One turning vector, and how many steps it has turned
The counts run from 0 to 513.
[ 97 143 139 132 115 116 129 140  86  69 115 121 131 131 145 113  82 137
 119 128 110 127 137 117  99 116 151 158 140 144 121  92 146  86 127 121
 187  89  91 180 138  88 123 143 114 133 119  98 128 178]  246
[129 139  80 121 194 115 171 153  93  77  78 135  95 166 133 142 138 117
 129 137 120 146 122 103 137 138 126 127 140 148 128 111 137 147 142 124
 125 154  99 145 168  92  98 147 148  96 155 106 159 107]  289
[111  94 110 133 162 121 104 124 118 187 193 145 177 102 117 139 131 140
 110 141 137 145 141 139 140 145 125 146 118  89 102 124  98 151  63 146
 161 158 141 161 113 142 163 143 155 176  90 149 106 132]  405
[158 151 111 147 133 147 170 122  73 103  89 185 162 160 164 120 140 140
 149 110 131 114 151 168 172 120 139 132 147 139 118 123 133 132 121 127
 122 109  75 122 118 132  95 182  84 106 162 122  96 145]  312
[113 163 110 130 109 150 127  88  93 124 108 124 109 175 138 149 134 127
 117  82 102 129 143 143 161 149  91 113 144 130 174 120  97 146 166 167
  92 132 101 103 134 122 112 136 164 135 144 208 148 107]  355
[ 92 131 122 110 164 155 144  92 147 150 167 129 125  95 111 148 155 140
  90 108 126 149 144 140 108 150 105 138  86 169 176 133 107 116  96 116
  95 155 163 167 112 158 174 134 139 160 145 153  92 134]  365
[129 148 156 133  93 168 140  65 112  64 121 108  68 130 166 115  97 145
 117 117 151 117 110  84 153 147 159  95 141 140 110 130 106 148 143 144
 167 159 104 148 107 114 184 132 146 119 121 159 133 127]  502
[124 197 169 115  95 124 130 153 130 161 104 107 160 103 145  90  78 153
 124 128 126  88 149 178 106 126 118 136 135  69 143 123 126  98 144 120
 124  62 113 147 123 174 143 155  95 134 127 113 130 133]  179
[142 125  75 114 209  93 181 170 108 120 113 128 125 144 102 128 130 103
 115 146 141 120 108 126  98 107 131 139 100 150 143 108 144 151 124 109
 141 106 100 159 171 117  95 145 122  99 132  82  97 158]  285
[148 106 129 105 151  86  83 180 152  92 140 139  79 111 118 161 108 123
 120 146 149 135  95 119  87 133  99 146 158  88 123 148  87 110 112 123
 120 122 141 114 148  95 137 201 159 148 108  99 138 128]  259
[112 120 119 125 134 137 147 137 116 159 151 162 139  85 154  92 108 140
 123 144 142  81 128 185 148 110 100 133 143  93 144 128  83 189  67 132
 148 166 119 116 141 134  99 109  86 117 115 152 139 104]  445
[150 143 134 114  95 147 134 106  92 123  71 128 152 136 177 125  77 143
 135 123 107  53 114 171 152 129 102 101 146 130 111  98 109 143 113 148
 117 131  80  98 129 126 111 116 101 104 147 174 154 116]  481
[123 181 149 112 104 133 134 141 122 175 105  89 179 115 149  94  99 163
 115 124 113  77 137 188 110 122  97 133 136 110 143 105 123 120 132 124
 136  69 100 156 140 170 136 121 106 129 133 136 135 131]  180
[174 122 127 145 115 118 104  95 131 121 131 174  97 120 128 109 140 141
 137 134 140 115 147 152 180 170 169 132  90 105  89 109 102 107 110 132
  80 140 127 120  72 153 166 149 162 134 151 118  80 129]  339
[ 78 126 130 127 167  91 133 128  91  84  99 118 154 106 119 146  80 135
 109 158  76 110 137 136 107 127 136 129 119 133  84 106 159 111 103 147
 173 126  93 197 140 118 138 131 126 162 135 100 130 158]  244
[125 145 131 146 125 133 136  90 116  98  94 104 125 180 136 119 148 172
 137 130 124 121 133 107 166 155 143  97 133 154  67 129 159 141 139 138
 107  95  83 169 135 156 187 139 153 163 155 112 137 151]  37
[143 139  88 133  98 113 139 136 113 133 101 183 113 134 131 112 135  95
 137 106 159 101 141 148 174 108 151 128 129 119 120 144  90 158 123 145
 114 126 101  77 101 142  69 208 139 114 155 135  84 129]  317
[140 146 140  75  92 131 127  93 132 158  98 123  96  93 153 123 103  95
 113  98 166 109  90 101 137 118 137 121 117 108 146 138  82 140 124 147
 153 144 145  94  79 125 138 174 185 109 112 139  85  91]  192
[129 153 111 103 104 132 129 153  91 123 129 126 138 155 142 107  87 110
 101 138 121 155 126 120 135 117 137 169 128 105 140  58 140 126 148  77
 167 130 101 157 148  73  68 113 136  80  90 143 125 135]  416
[120 124 139 138 128 129 134 111 164 111 200 150  66  86 106 111 159 134
  95 126 158 140 155 111 107 143 160 142  85 138 149 123 111 113 117 114
 121 115 137 168 112 146 173 151 130 149 117 116  69 187]  71
[141 146 161  95  99 152 118 127 170 146 129 181 135  86 152 104 114 168
 152 148 151  87 145 204 157 135 128 144 112  91 106 117 100 128  74 100
  92 154 132 117 122 131 135 118  97 125 147 124 118 107]  173
[133 157 134 100 132 114 148 127 123 154 111  46 103 111 122 133 111 118
  98 115 157  96  83  81  89 118 114  90 114 139 151 152 110 148 157 140
 136  84 137 154 120 173 193 180 159 130 130 106 112 126]  493
[136 119 127  95 201  89 109 168 126 163 124 117 119 117 120 142 133 126
 133 160 125 156 105 168 112 161 100 135 120  73 136 129 120 100 111 116
 136 171 170 142 132 123 170 120 149 127 133  80 135  70]  428
[ 92 170 158 134 139 168 151  97 118 101 143 151 139 138 134 133 138 146
  90 111 115 180 180 113 129 152 163 142 106 135 151 107 145  76 148 116
 158 115 120 204 107 124 161 137 123 137 126 121  87 149]  371
[106 121 133 130 128 182 123  93 101 116 147 163 169 185 114 162 131 115
 132 131 152 207 131 103 146 123 150 164 133 118 116 133 143 147 136  98
 139 142 117 153 112 102 125 179 131 147 105 137  78 166]  102
[ 74 119 116 109 132  83  81 132 166 146 138 184 104 130  91 134 136 109
 123 122 106 108 158 193 122 126 130 158 103  80 128  97 107 131 120 187
 116 156 124 124 136  87 119 117 177 168 130 148 107 123]  383
[166 140 126 129 114 115 124 138 160 125 148 179  95 102 130 133 103 138
 100 109 139  66 140 178 117 139 138 140 106 119 148 101  82 109 122 141
  52  95  89  92 129 137 110 165 110 127 145 160  91 170]  48
[ 76 114 113 117  55 104  76 117 160 136 185 168  89 143 120  88 142 102
 128 103 127 106 158 155 143 114 142 164 123 112 155  97 101 143 138 148
 135 123 117 120 132  92 121 106 156 142 106 149  93 149]  381
[132 149  90 127 170 106 171 176  92 108 113 114  93 159 107 114 125  93
 115 147 160 125 102  99 119 109 139 139 116 131 138 118 144 158 161  99
 141  85 102 157 163 119 107 168 127  96 128  70 107 154]  286
[110 118  86 101 109 106 136 119 154 139 127  87  78 103 125  97 175 134
 145 138 136  78 105 100 130 120  97 124 108 183 123 161 105 141  83 113
  93 124 139 138 120 173 160 155 168 138 179 104 129 121]  28
[ 91 165 144 156 172 117 145 123 151  73 154 164  93 122  97 133 115 139
  80 129 111 144 185 135 120 154 164 131  98  96 122  98 136 107 153 149
 122 116  97 193 148 128 157 156 128 156 129 116 102 174]  75
[133 100 141 116 119 101  83  81 125 127 110 152 106 109 125 135  79 103
 138 106 112  65 106 194 128 150 156 118  91 122 123  96 103 137 120 177
 130 166 120  94 105 102 163  96 119 134 138 136  91 118]  213
[110 106 111 133 119 166 115  99 105 115 167 200 157 130 133 144 126 132
 116 140 140 175 163 121 168 136 144 172 131 112 113 106  95 129  83 109
 135 167 111 136 111  91  92 141 137 142 108 164 104 141]  106
[143  84  70 159 194  67 155 163  92 132 151 138 125  84 109 122 119  97
 115 152 121  87 117 153 130 141 137 128 105 114 104 127  99 157  74 156
 152 146 122 150 127 137 120 160 118 137 115 101 113 135]  280
[125 153 166 114 142 112 116 135 150 174 104 141 174  99 114 119  95 150
 135 164 121  68 148 207 124 142 122 120 106  73  98 125 128 144  97 141
 103 111 119 151 127 175 146 137 108 155 147 112 122 114]  177
[134 146 153 102 153 121 123 186 116 151 157  91 118 131 144 105 140 147
 114 151 134 162 114 139 110 157  87 141 150  84 175 143 123  90 132  75
 159 114 161 145 149 127 190 119 120 115 111  72 136 101]  430
[149 153 147 174 140 118 147 168 124 101 139 144 116 121 123 103 146 169
 131 153 137 127 153 154 140 157 117 128 143  98 125 163 132 100 115  92
 103  99 128 139 125 187 158 188  78 129 159  59 135 143]  304
[141 101 105  76 143  96 102 158 131 158 141 135  94 108 131 136 131 104
 130 146 135 137  97 151 119 141 109 175 114  96 163 102 105 108 102  73
 115 176 172  98 123  82 113 103 150  84 122 114 110  88]  424
[110 151 113 137 111 141 141  79  74 109  98  75 104 175 110 173 133 108
 109  90 115 147 104  91 136 140 101  97 125 160 168 139 137 135 180 147
 103 112 125 142 121 160 164 170 160 139 150 163 130 145]  59
